Named moves (each a turn or a mirror), then the moves between two rows, first move first; the first pair answered:
J_41 (before -> after):
[ 23  14 -13   9   4  11   6  11 -10   4  -4  10 -29 -20  10 -23] -> [ 13  10   1  12  -1  19  25  24   0  -1  -4  26 -21 -15  -5 -14]
[  3 -16   4 -17   3   3  17  -2  23 -11  13  13  36 -13  -3  23] -> [ 21 -10 -20 -25  14 -11 -11 -21   7  -1  12 -13  25 -20  19   7]
[ -9   5 -24   6 -21  15   8  27   7   9   5  -5 -44  -4   1 -19] -> [-12   5 -21   6 -24  17   9  29   9   9   6  -3 -44  -4  -3 -18]
J_871 (before -> after):
[-13  16  -3  25   0  23  -7  -5   7   0  -2   6 -11 -22 -14 -18] -> [-16  19  -4  23   3  20  -8 -12   8   1  -2   3 -11 -23 -13 -18]
[ 17 -11  16 -11  14 -14  10  18 -16  -4   6  -6  -9  20   7  22] -> [ 13  -8  18 -12  18 -18   9   7 -16  -5   6  -9  -7  21   7  24]
[-29   3   7  13   2  14 -24  19 -17   5  11 -17 -20  10  -2  -2] -> [-33   5   7  12   6  12 -26  11 -18   6   9 -20 -19  13  -1  -1]
[-32   1   2 -14   3  14   8 -27  12 -18  -6   8  20   4  -6   6] -> [-16 -12  -3  -9 -18  30  15  19  11 -12   2  21  11  -1 -12   1]
J_990 (before -> after):
[  4  31 -12  -9  18   9 -18 -23  10   4 -31  -1  -2  -4   6  -6] -> [ 11  23 -18 -14  17   0 -29 -11  -1   8 -25 -11 -12   3  15  -2]
[ 16  -2  -1 -11  17  -3   1 -22   4  -5  -3   8  19 -14   4   3] -> [ 17   3  -4  -9  19  -4  -5 -27   0  -5  -5   3  10 -15   7  -2]
[  9  -5  -8   1   0   8 -13   8 -11  21  12 -31   8   2  17 -20] -> [  9 -18  -2  -4  -4   8  -8  18  -5  19  14 -26  19   7  13 -12]
J_546 (before -> after):
[ 18  13 -12  -4  18 -15 -14 -22  -9  -2   1 -19   5  -6  22  -5] -> [-14  18 -14  26 -20  13  -9  17   1  -1   4 -13  -3  -5   3 -20]
[-15  -3  12   0  -2   1   4  25   6  -3   0   1  -5  -8  11  31] -> [ -6  -3  12  -8  10  -7   3  15   3  -5  -1  -1  -3 -10  16  33]
[ -6  17  -9   4  16  11  11  -7  -5   0  -7  -2 -23 -12  17  -5] -> [ -8  17  -8   7  12  13  13  -3  -3   0  -5   1 -24 -11  15  -6]
J_501 (before -> after):
[ 32 -19  -6 -27   2   2 -10 -28  12   6  -6  15  52 -22  -3  -1] -> [ 44 -19  12 -22   1  13  23  20   6  -2   2  39  21 -16  -5  13]
[ -6   5  -6 -12  12  -1  -9 -41  12  -2 -11  -1  36 -16  -6  -8] -> [  3 -16   9 -14  -4  10  15   3  20  -7  -4  26  42 -10 -16   7]
[ 25  -7   0 -23  13 -33   3 -28 -14  -7  11   2   8  14   0  23] -> [ 26 -14   2 -24   8 -31   7 -19 -10  -8  11   6  15  15  -5  26]
Pairs:
Each pair is two moves apart.
[  4 -12  -6 -17  -3 -10 -11 -23  25   0   4 -17  -8  17   9  17] -> [ 15 -23  -5 -12 -20   3  -2   9  30   1   8  -1  -7  14   0  17]  J_990, J_871
[-15   4   0  -5   9  -9  -2 -13  10   6   3 -19  13   4  -5   5] -> [-18  -1   6   2  -6   4   8  13  14   4   7  -8  12   7 -15   5]  J_546, J_501
[-11  18  -7  29 -11  12   0 -14  10  -5 -16  13   3 -15  -9 -18] -> [ -7  18 -14  29 -14   8  -9 -10   5   0 -16   4  -7 -15  -4 -24]  J_501, J_990
[-27 -10  -5  -1  -8   4   3 -12   7   6   9 -18   4  -2   2  -5] -> [-13 -14 -13   0 -15   7  -3   1   3  11  11 -20  -4  -8   5 -14]  J_871, J_41
[ -7 -31  -8 -15  -6  -1 -34   2  11   8  -4 -20  32  24  -4  24] -> [-22  -7  -1  -1   0  19 -12 -31  26  -1 -18  -1  44   5 -16   9]  J_990, J_990
[ 14 -30   6 -12   9 -13  -7   9 -14  -1   0  -6  28  11   1  29] -> [ 13  -8  22  -1  17   1  27  14 -15 -12  -6  16   4   5  -2  29]  J_990, J_501
[-16 -11  35 -16   3 -16  -2   7 -19   1  -9  -2 -13   5  -8  18] -> [-25  -5  25  -2 -12  -8  -9  19 -20   6  -8  -9 -23   3 -11   6]  J_41, J_546
[-13 -15  18   8 -19 -11  23  16  25 -15  11   5   8   1  -6   7] -> [ 13 -24 -10 -10 -10 -33 -14   4  10  -1  12 -25   1  -4  15  -4]  J_41, J_990
[  8   3   5  -9   2  17  11   3   7  16 -19   5 -13 -18  -8 -12] -> [ -1   8  11 -13  10  11  14 -11  12  10 -20   6  -5 -14 -11  -7]  J_871, J_41
[-21  14   1  13  -2  12  -3 -22  19  -3  -6   4  14   1  -6   0] -> [ -4  11  -8  21 -16  23  -7  14  11   5   0   7 -11  -2  -2 -12]  J_990, J_871
[  0  13  25  -5  15 -21   1 -24   4   7  -7  11  16   4  13   1] -> [  1   0  24  -6   7 -20  -3 -16  11   9  -4  12  30   3   8   2]  J_990, J_501
[  4   3  16 -20  30 -41  12  17  -5 -27  19  22  -3  17 -10  24] -> [ 11  -1  -4 -28  33 -54 -20 -11 -10 -18  14  -2   9  10   1   9]  J_41, J_501
